Input:
[[127 126 125 121 124 127 130 123 133 124]
 [132 124 135 140 134 130 126 129 122 123]
 [126 141 112 128 121 116 124 134 139 127]
 [118 139 109 116 118 113 141 131 129 138]
 [131 116 127 127 126 131 127 119 131 133]
 [127 128 127 126 128 127 129 127 128 128]
 [137 124 133 126 118 141 144 131 123 125]
 [128 125 138 128 141 137 127 131 126 105]]
Output: 138

Input:
[[132 130 119 128 121 127 133 125]
 [131 130 118 130 121 125 131 125]
 [129 131 119 133 121 122 127 123]
 [146 115 126 152 111 106 107 129]
 [132 119 138 137 129 121 115 132]
 [147 115 123 150 110 107 110 129]
 [146 114 127 153 112 105 106 130]
 [135 118 139 136 129 121 115 134]
 [126 128 126 139 125 119 119 125]]
Output: 126

Input:
[[140 137 101 121 122 127 129 126 134 140 123 128]
 [114 130 124 130 129 130 130 125 119 135 135 128]
 [140 134 126 114 125 131 127 127 131 134 140 127]
 [101 140 137 115 121 129 129 122 127 131 145 140]
 [126 126 130 126 128 130 127 130 128 128 128 126]
 [119 126 126 115 139 124 134 121 151 129 123 137]
 [147 128 153 117 118 131 121 127 134 139 134 126]]
Output: 153

Input:
[[142 121 148 121 124 130 126 112 153 139]
 [124 128 131 127 126 122 131 127 132 130]
 [125 123 126 125 140 121 133 128 128 138]
 [145 123 149 123 117 136 122 111 153 133]
 [118 131 120 131 130 123 131 136 117 124]
 [111 133 106 135 138 122 133 146 100 121]
 [131 127 138 121 120 123 131 123 147 133]
 [137 123 140 121 128 128 128 118 146 138]]
Output: 140

Input:
[[151 151 107 103 150 110 122 143 102 115 113 151 151 103 102]
 [120 120 125 129 124 135 137 117 132 136 123 124 124 133 131]
 [122 121 117 122 130 138 143 113 129 140 114 128 130 131 128]
 [151 151 108 105 150 111 122 143 104 116 115 151 150 104 104]
 [136 136 124 126 140 135 138 130 128 137 123 138 139 130 129]
 [110 110 140 143 111 137 131 117 143 134 137 111 111 142 143]
 [123 123 127 126 121 120 120 127 124 120 129 122 122 123 123]
 [125 125 138 135 119 121 118 134 131 119 140 121 120 129 130]
 [147 147 118 113 143 111 118 145 110 113 124 144 143 109 109]
 [136 136 127 125 134 122 127 136 124 124 130 135 135 123 123]
 [116 117 143 141 110 123 114 129 136 119 143 111 110 133 136]
 [150 150 109 105 148 111 121 142 104 115 114 149 148 105 104]]
Output: 109

Input:
[[120 107 109 145 150 117 109 149 107 113 105 150 150 150 110]
 [110 105 123 135 144 135 105 143 105 107 124 144 145 145 106]
 [113 123 145 116 119 143 121 118 122 117 145 117 118 118 120]
 [114 124 140 114 115 139 123 115 124 119 142 114 115 115 122]
 [114 126 143 108 112 142 124 111 125 119 145 111 112 112 123]
 [126 141 151 104 105 140 139 104 140 133 151 104 104 105 137]
 [154 156 126 118 109 114 156 111 156 156 126 111 110 110 156]
 [153 142 107 134 125 102 144 127 143 149 105 127 126 126 146]
 [152 150 113 120 110 104 151 111 151 152 114 111 111 110 152]]
Output: 113

Input:
[[149 124 123 127 132 128 122 129 119 116 127 118 123 126]
 [116 149 148 147 147 149 148 149 143 147 153 147 141 137]
 [119 131 124 133 133 132 130 131 130 126 125 120 124 124]
 [107 125 126 125 129 120 123 128 124 116 131 122 122 121]
 [120 122 123 122 121 125 120 120 126 126 120 117 119 121]
 [139 109 112 128 128 128 117 124 127 122 123 118 120 122]
 [129 126 124 108 124 130 122 133 123 130 128 130 137 131]
 [112 140 135 135 130 130 127 125 128 124 129 130 127 126]
 [123 136 142 136 134 141 143 137 137 136 134 132 130 138]
 [131 133 130 118 124 130 130 115 125 129 128 118 128 126]]
Output: 130
---
array([119, 151, 153, 143, 144]) gives 119
array([121, 123, 129, 103, 125, 140, 118]) gives 121
array([132, 100, 107, 124, 120, 108]) gives 132
array([156, 147, 156, 110]) gives 156
array([114, 119, 155, 102, 153]) gives 114
array([138, 138, 149, 136, 118, 141, 140]) gives 138
array([156, 132, 149, 150, 139, 149]) gives 156
array([113, 100, 123, 109, 145, 130, 111]) gives 113
---
[[138 133 105 130 106 109]
 [124 128 132 137 133 131]
 [130 117 123 158 123 126]] -> 158

[[145 138 118 142 144]
 [143 138 115 144 150]
 [146 138 116 144 150]] -> 116

[[106 101 114 143]
 [146 151 143 120]
 [127 130 129 134]] -> 130

[[124 124 134 130 131]
 [125 121 134 130 131]
 [144 138 105 119 114]] -> 105

[[133 129 123 100 152]
 [113 132 126 137 136]
 [113 128 127 133 131]] -> 127

[[136 155 128 118 139 137]
 [146 147 141 125 127 131]
 [132 136 123 127 141 144]] -> 127

[[121 148 121 136 151 125]
 [140 131 130 136 144 148]
 [141 139 138 100 140 152]] -> 100
